The same turns and mirrors carry the whole set onto itself and the rows of a family onto each other. Which other rows belong to the same family as each row named below? List them in the order they appear above.
These 32 rows form 4 families of 8 rows each.
k461: [  8  -7 -17   2   7  -5 -16  22 -16  42 -14  -3 -39  -6]
k848: [ 13 -36  22  -5   0 -21 -19 -19   5   3   9 -23 -18  22]
k971: [-11  11   8  29 -20  -7  32  14 -10 -10   5 -22   1  13]
k696: [ -5 -18 -26 -14   9 -10 -19  20  -1  36 -15  -4 -32   4]
k80: [-15   6  22  -6 -13  -1   9 -32   5 -39  21   9  21 -18]
k520: [  7 -49  26  -3   5  -8 -15 -20   0   5  10 -26  -9  10]
k19: [-13  10  28  -7 -19  -1  -5 -40  -1 -24  27   5  19 -19]
k802: [-13   2   1  32  -6 -10  22  20 -23   3  13 -36  -6   3]
k133: [ -7   2  10  -3 -27   1  11 -34  -4 -21  21   0  38 -12]
k744: [-17  41 -17   1   5  11  21  14   6  14   0  21 -16 -36]
k253: [ -7  18  36   4 -13   4  17 -27 -12 -28  27  10  13 -26]
k287: [ -2  -4  -2  33 -13  -7  40  20   8  -3   2 -12 -13   7]
k854: [  2  -2   8 -40   1   3 -26 -28  11   5  -3  41 -15 -24]
k315: [  6  -7  -8   4  20  -6 -18  23  -6  22 -17   6 -53 -17]
k195: [  9 -39   5   0   8 -21 -18 -22   0   3  27 -34 -16   1]
k400: [  1 -11  -6 -45  -1  13 -38 -23  -2   6   7  25 -13 -30]
k146: [  1 -10   2 -38  15   1 -36 -22  -2  17   5  28 -19 -33]
k101: [-23  38 -12  -3  -5  14  14  11 -17   3   2  29   0 -42]
k495: [  2  -9 -19   0  16  -5  -1  35 -11  31 -18   1 -38  -2]
k715: [ -9 -27  -3  12   9  -4  15  -2 -46   1  28  22 -11 -38]
k194: [ -7  11  13  40  -4 -17  31  14 -10  -4   0 -18  -5   6]
k823: [ 15  21  12 -15   1  20   6 -14  20   4 -19 -18   4  21]
k476: [  3  -1   5 -31   7   2 -48 -29 -20   4   1  17  -2 -36]
k430: [  5  31   4  -6   0  20 -11 -21  28   6 -18 -15 -12  13]
k346: [  6 -40  26 -10  -9 -16 -25 -22 -17  -7  11 -14  -6  14]
k981: [-12 -34   3   2  -7 -26   5  13 -40  -2  24  21  -6 -39]
k391: [-25 -21  -3   6  -8 -27 -12   6 -33   4  28  24 -24 -42]
k477: [-23 -36  -4   8  -1 -25   8   2 -37   1  35  13 -11 -28]
k243: [  7  23   7 -10 -13   0 -24  -8  36   0 -24 -15  -6   9]
k800: [-11  35  -4   1 -13  15  10  10 -11   0 -23  39   0 -31]
k468: [ 12  37  14 -18  -4  19 -11  -8  24   7 -24  -7  -9   7]
k329: [-13  46 -20  -3  -9   2   8  11 -13  -1  -2  31 -10 -36]

Same family as k495: k848, k971, k19, k146, k101, k477, k468
Same family as k715: k133, k287, k315, k195, k476, k243, k800
Same family as k981: k461, k80, k520, k400, k194, k430, k329

The same turns and mirrors carry the whole set onto itself and the rows of a family onto each other. Which other rows belong to the same family as each row named below? List them in the order they appear above.
These 18 rows form 3 families of 6 rows each.
k513: [-20 -18   9   0   5  -6 -25 -11   0 -19  -5 -42 -45 -19]
k356: [ 14   9  -1 -40  35 -28 -14  29  14  19  13   9 -27   4]
k426: [-19 -21 -26  24  40  15 -10   7   5 -28  -7 -47 -25  11]
k209: [ -2 -32  -9  10  -7  38 -30 -12  -9 -25 -17 -28 -21   6]
k783: [  4 -35  -6   7  -6  38 -27 -20 -15  -5  -8 -37 -26  18]
k687: [ -4 -51  -2  13   4  27 -17 -27  -6 -17 -19 -20 -28   9]
k498: [ 37  -1 -28 -14  43 -13   0  20  27   4   3  17  -7  36]
k889: [ 32 -22  -3 -30  10 -14 -14  -9  11  18  10  28 -11  42]
k139: [ 32  12  -6 -33  27 -35 -10  16  25   8   8  16 -20  12]
k429: [ 29 -27   1 -34  17   2 -11   3   4  23   0  38 -17  25]
k782: [-13  -7   0  -3  -3  13 -34   1  -6 -27  -7 -46 -30 -14]
k312: [ -7  -9 -26  16  27  26 -19   5  -2 -14   1 -63 -23  21]
k778: [ 24  -7 -30 -14  45 -15  -4  15  24  10  17   8  -1  52]
k978: [ 45 -15  -6 -27  16 -12  -8   0  18  11  -2  36 -12  27]
k664: [-13 -12 -25  20  19  29 -27  11   0 -31  -9 -48 -16   7]
k353: [ 19 -10 -29 -16  57   3  -3  30  15  12   7  14  -6  37]
k486: [ -8  -6   4  -5  -3   7 -31  -3 -10  -7   2 -57 -40  -6]
k758: [ 15   9  -5 -36  22 -41 -15  12  20  13  24   3 -21  22]

Same family as k209: k498, k139, k782, k978, k664
Same family as k513: k356, k426, k687, k429, k353

The same turns and mirrors carry the whole set onto itself and the rows of a family onto each other. Which other rows belong to the same family as each row named below? List them in the order they appear above.
These 32 rows form 4 families of 8 rows each.
k604: [ 21 -29 -17  45  -6 -20  14 -27  14 -20  -6   2 -13  -7 -28  -1  11   2
   2   0  -1 -24 -25 -36  29  -2  14  -5 -26  -5  18 -22   7   5  36  12
  28  -5   1 -20  32  10  -6]
k91: [ -4  30  25 -26   5  25 -12  36 -11  13   3  -8   9  12  21  -1 -13  -4
  -4  11  10  19  23  24 -28  14 -22  14  25  -4 -22  25   0  -7 -31 -11
 -22 -11 -14  12 -34 -15   3]
k156: [ 25 -31  -6  52   0 -23  25 -21  11 -19  -8   6 -17  -4 -12  -6   5  19
   0 -12  -1 -21 -29 -34  22  -5   8  -8 -19   2  18 -31   6   3  28   2
  28  -5 -14 -27  33  15  -7]
k192: [ -7 -19  19   3 -10  -3  12  45  12   6 -16 -13   3  18  -9  -4   9 -10
   0  51   5 -15 -10 -46  29  -9 -12 -14   5   1  23 -12  -6   8 -46 -13
   0 -14  -6 -10   4 -37  -5]
k661: [ 28  15  -5  11  -5  10  -9 -22  -4 -10  16  16  -8  -5  12   0 -13   0
 -10 -41   7   5   8  43 -29  12   6  20  -6  -6 -26  14  23   3  41  19
  20   0   1   4  -8  43  10]
k341: [-12   5  18  20  16 -14  18  15 -18   8  12 -16 -37  -6  -5  -4  19 -26
  14  -8  34  29  34 -19   1  16  38  -5   6 -11 -13   9   2 -15 -13  12
   5  12 -40  -9 -10  15 -32]
k517: [-19  32  24 -27  -1  23 -17  40 -18  17   2 -13   6   8  22   7 -14 -10
  -9   9  10   3  11  24 -30   5 -16  14  24 -10  -8  16   5  -1 -30 -14
 -28  -7  -5  23 -28 -10  -3]
k957: [  6  26  -7   2  21 -36  -2  13  13  14  24  13  -4 -11 -42 -18   7  40
  -6 -13  14  -4  21 -21 -10  13 -16  20  -7 -16  30  19  -7   7   9 -41
  -9  24  -1 -10  -1 -15  -5]
k935: [-11 -16  17  -2   5 -15   7  40  10  -3 -10  -8  10  18 -11   2   9  -2
  10  42  -2 -21 -27 -54  28 -12  -2 -15   0  -8  23 -13   0   6 -46  -6
  -2 -20  -7 -14  -8 -36 -11]
k868: [ 27  20  -6  18  -7  19  -1 -35  -9   3  11  11  -9 -12   3  -1 -10   3
 -10 -39   7  19  21  34 -30  16  -4  20   2   1 -26   9   7  -7  49   9
   1   4  -2   8   3  39   7]
k811: [ 24  22 -10  15  10   8  -8 -37  -8 -12  14   6  -5 -12   2   1 -10  11
  -1 -42   4  11   7  35 -29  21   3  25  -5 -10 -27  12  11 -12  51  12
   4  -2  -6   1  -4  33   0]
k186: [ 35 -30 -13  43  -3 -19  23 -35  20 -17  -3  13  -7  -2 -30  -6  12  10
   9  -5  -6  -5 -17 -43  28   0   9  -9 -22   2   6 -19   4   2  33  18
  26  -9  -6 -26  22  11  -4]
k583: [ 33   9 -16  -6 -26  15 -15   2   4  -5   0  15  40  24   5  -7 -12  21
 -20   4 -31 -32 -25   2  -2 -19 -42   6 -17   4   2 -16   4  -1  23  -1
  -5 -26  28   4   1 -23  21]
k36: [ 26 -43 -10  51  -1 -20  17 -25   0 -30 -11  10 -10  -8 -15  -5  10  -4
   6 -10  -1 -12 -12 -39  17 -10  15  -3 -20   8  20 -19   4   5  34  12
  25  -2 -14 -17  34  12  -4]
k845: [-21  -5  35  32  13 -16  21   4  -7   4   1 -17 -35 -14  -6  -4  12 -21
  13  -4  28  17  25 -25  12  27  31   4  13  -8 -15  16   6 -14 -15  13
  12  12 -44  -2  -8  18 -34]
k299: [  5 -15  11  12 -14  49   0  -8 -10 -21 -27 -23   6  27  24  13  -8 -35
   0   6   7  -6 -21  12  20  -1   3  -9  12  20 -24 -27  17 -11  -3  46
  13 -31 -14  -2  -3  12  -4]
k879: [-12 -12  11  -4  -9   0  17  39   8   7 -21  -6   7   3  -6  -6   2  -2
   5  49   3 -14 -11 -62  17  -2 -12  -1   3   0  31 -16   7   0 -45  -6
  -2 -25 -11 -10   7 -39  -9]
k254: [-18  -7  26  22  23 -11  23   3  -3   4   0 -14 -39 -18 -12  10   9 -20
  18  -2  35  31  21 -23   1  22  36   0  18 -12  -4  14   4   1 -20   3
   6  11 -39  -7  -6  25 -25]
k873: [ 39   5 -25 -14 -16  21 -17   5  12 -11  -4  10  32  20   0   2 -14  23
 -14  14 -20 -21 -28  11 -12 -15 -40   4 -13  -2   9 -14   1  10  19 -11
  -5 -28  33  -6   6 -24  29]
k491: [ -6  41  19 -41  -1  24 -14  36   1  29   4  -7   9  16   7   1  -7   2
 -10  12   8   9   9  25 -23  18 -16  13  20 -15 -20  14   8 -13 -31  -9
 -19  -9  -2   8 -35 -14   3]
k311: [ 31  -7  -8 -10 -18  18 -12  -6  22 -10 -16  19  36  13  -3  -1 -18  24
 -18  10 -26 -32 -40   3  -6 -11 -41  13  -4   6  13 -14   7   9  16 -11
   0 -23  25   0   9 -19  33]
k314: [ 30  11  -4  15   7   7 -13 -28  -7 -10  16   8 -10   5  -1   2  -1   1
  -9 -44   5   9   7  49 -21  10   9  10  -2  -6 -31  12   1  -9  49   8
  10  13  -6   0  -7  37  11]
k241: [ 13 -26  18   7 -22  40   6  -1 -10 -18 -30 -12   2  18  36  15  -6 -41
   1  15  -4  -2 -24   6   7  -5  13  -9   7   9 -30 -21  18 -16  -6  42
  18 -36 -15   0   0  12   4]
k773: [  2 -22  15   7  -6  44   3  -7  -9  -9 -20 -18   3  14  30  14 -10 -33
  12   8   0 -14 -18   1  20   7  12 -10  18  18 -31 -31  12  -6  -7  55
   9 -22 -11   7   2  11  14]
k634: [ -7 -19   7  -3 -14  44   5  -7   7 -16 -27 -16   2  24  30  20 -16 -43
   1  10  -1   0 -13   1  12  -5  18  -8  10  15 -24 -30  20 -12  -8  41
   9 -34 -24   2  -1   0   3]
k771: [ 24  20   2  13  14 -40  -1  16  -6  14  22  20  -3 -16 -38 -23  18  44
  -5  -8   8  -5   9 -16 -18  11 -20  17  -9 -21  25  23 -10   4  10 -40
  -2  22  10 -12   0  -1  -2]
k206: [-19  -2  22  21  17 -10  38  13 -21  -7   6 -11 -38 -11 -10   2  12 -21
  12  -9  34  17  21 -25   1  22  37   7  10   1 -17  15  -8 -17 -18  13
   5  12 -46 -10  -5  11 -24]
k408: [ 12  17  -2   7  12 -46   4  16  14  14  26  17 -11 -23 -30 -14   7  34
  -4   4   1   1  20 -25 -21  12 -13  18 -13 -29  20  30 -12   8   9 -46
  -9  15   3  -7   1 -17   1]
k557: [ 40   1 -15 -11 -17  13 -33  -1  24   6 -11  12  34  16   4  -6 -10  21
 -18  13 -24 -23 -24  10  -5 -13 -40   3  -9  -8  15 -19  18   7  21 -11
   3 -24  28  -1   5 -14  24]
k115: [-10 -17  14  -1   3  -6  15  33   5   8 -20 -13   7  12 -21  -3  15  -1
   6  44   0 -10 -13 -60  20  -4 -10 -11   5  -1  25 -20 -12 -11 -38 -17
 -14 -13 -15 -11   7 -45 -10]
k382: [ 15  24  -4   8   3 -41   3  13  11  10  21  21  -4  -8 -36 -13  10  32
 -15  -5   6  13  13 -20 -22  -2 -18  16 -15 -27  29  29  -6   7   9 -53
 -10   7   2 -11  -7 -11 -18]
k688: [ -6  32  14 -41  -1  26 -20  32  -9  15   2  -5  13  13   5   4  -3 -20
  -5  18  10  15  25  20 -25  14 -11  18  19  -8 -17  27   4 -12 -24  -2
 -20  -6  -3  17 -33 -18   7]

Same family as k382: k517, k935, k868, k186, k583, k254, k773
Same family as k604: k91, k192, k811, k845, k299, k873, k408
Same family as k241: k156, k957, k879, k314, k206, k557, k688

